Families of rows that turns and mirrors carry onto each other, the same ones carrying the whole set onto itself: the rest of each named row's family, in list order
5 families of 3 rows
Q_318: [-13  -4   5  -6  -3 -11 -10  -2 -15  -7 -12  57  17  11   0  -7  17  11
   3]
Q_407: [ 37  13 -30  -9 -11  10   4  -9  -3 -20  -5  -5  41   8 -32  -7 -23  19
  -2]
Q_812: [  9 -23  12   4 -15  14  21 -12 -27  11  -7  -6  -1  14 -14  18  -2 -28
 -28]
Q_60: [  7  -2  -6   5 -18  19  17   1 -30  18  -4 -21  15   2   4  12  -2 -22
 -39]
Q_80: [-25   3 -11  -3  -5  -1  -9   7 -31 -17 -13  42  16  28   5   5  31  -7
   3]
Q_674: [ 15   6 -33 -11 -13  14 -20  -9   4 -34  -5  -7  35   9 -39 -14 -18  15
 -10]
Q_298: [ -2 -21  11  -5 -10  20  21 -12 -30  20   2   0   7 -11   0  -9  19 -20
 -31]
Q_679: [-13  15  -2  -1 -17   3 -15  -6  -4  -7   3  45  23   4  10  -2  35  -6
  10]
Q_288: [ 24 -16 -25  -4 -20   1  -8  -8 -17 -40  -8   1  30  -7 -45 -11 -26  10
   0]
Q_432: [  9 -30  -5 -13 -23  31  11 -25 -30   8  -3 -16   9   6   1  -3  -2 -23
 -31]
Q_785: [ 16  -8 -28  -8 -21   2   2  -4  -5 -23   7  -3  40   6 -35  -6 -13  33
  17]
Q_843: [  0  16  -5  -1  -3   7 -16  11  -5 -25 -18  42  19  18   8  -3  34  -6
  10]
Q_548: [ 19   2 -34   3 -22   9  11 -10 -11 -14  -3 -10  17   9 -51   2 -22  24
  -7]
Q_119: [ 15  -8  -7  -6 -19  16  19 -12 -20  18 -14 -10  11  -2   9  -6   7 -39
 -31]
Q_428: [ -5   8  -8 -10  -7  -4 -35  -4 -27 -31 -10  40  12   9 -10   0  30   5
   8]

Which other rows belong to the same family as Q_674? Q_60, Q_679
Which other rows belong to the same family as Q_298? Q_548, Q_428
Which other rows belong to the same family as Q_432? Q_80, Q_785

Families of rows that turns and mirrors carry onto each other, the same ones carrying the whole set onto itself: the rest of each named row's family, in list order
5 families of 4 rows
Q_52: [ -2  21 -12  18  32  26  10   8  -2  -4]
Q_420: [-13 -16  28 -33   3   4   4  35  -7  10]
Q_584: [13 -7 23 10 39  8  4 28 -6 12]
Q_454: [  6  17 -13  20  26   4  15  -3  -2 -11]
Q_455: [-16  24  -5 -15 -21   7   3   4  -3 -17]
Q_282: [ -6 -25   7  -2  10 -21  -2  19  -4  29]
Q_354: [ -8   6 -12  10  24  23   8  15  13 -25]
Q_387: [ -5  -4 -29   8 -12  -2   0   2   4  -9]
Q_798: [  0  -2  22 -30 -10 -12  10  16 -24  18]
Q_951: [-10   8  14   1  44   0   1  40 -12  23]
Q_129: [-10   2  23 -34  -8  12   5  26 -24  23]
Q_966: [-13   4  26   4  38 -12   4  18  -1  22]
Q_555: [ -5  -1  10 -36  -1  -1   7  38 -31  19]
Q_422: [ -6  -4   3  -9 -31  -8 -15  17  -6  13]
Q_87: [ -8  -4  19  -3  43   7  11  23 -12  29]
Q_606: [  9   7   0 -18 -23  23   3  19 -12 -18]
Q_57: [  1  19 -25  13  33  15  12  20 -10 -10]
Q_727: [-11  18 -15 -19 -15  27  11   8 -12 -13]
Q_668: [ -1   0  -5  31  19  -7 -12  12   9  13]
Q_738: [-13  27 -16 -19 -15  18   0  27 -14 -15]

Which other rows belong to the same family as Q_798? Q_454, Q_455, Q_966
Which other rows belong to the same family as Q_738? Q_951, Q_555, Q_57
Which other rows belong to the same family as Q_420? Q_584, Q_354, Q_606
Which other rows belong to the same family as Q_668? Q_282, Q_387, Q_422

Families of rows that turns and mirrors carry onto each other, the same ones carrying the whole set onto itself: the rest of each named row's family, in list order
3 families of 6 rows
Q_925: [ 34  39  -5  10   7 -25   9  -7 -10]
Q_358: [  2  14  -1   6  -1 -47   9  23  21]
Q_799: [18 33  6 -7  7 22 24  3 14]
Q_418: [ 11  37  -5  17  10 -34  19  14  22]
Q_762: [  9  -4  15 -20 -21  16   3  12  18]
Q_444: [ 22  29  -1  25 -24   5   3   1  43]
Q_212: [  2  10   9 -24  13 -15  20  21   0]
Q_578: [  3  -2   4   4 -25 -34  -5  22  31]
Q_937: [ 23  -3   3  -5 -20 -37 -13   6  -7]
Q_565: [  2  -7  14 -27  -8  -7   7  21   7]
Q_191: [ 17  16  11 -10 -14  31  12   4  21]
Q_999: [ 11  30   6 -14  20   0  28  11   3]
Q_911: [ 24  18  -2  -1   2 -43   2   4 -14]
Q_655: [ 29  -2   5   1 -37 -13 -18  -3   4]
Q_767: [ 13   5   4  13 -37  -8  -7  11  41]
Q_877: [ 42  39  -4  17  -9   0   3 -16   2]
Q_746: [21 45 -5 25 -1 -8 17  3 34]
Q_139: [ 40  19   1  12 -31   5 -11 -14   9]

Which other rows belong to the same family as Q_799? Q_762, Q_212, Q_565, Q_191, Q_999
Which other rows belong to the same family as Q_877? Q_925, Q_937, Q_911, Q_655, Q_139

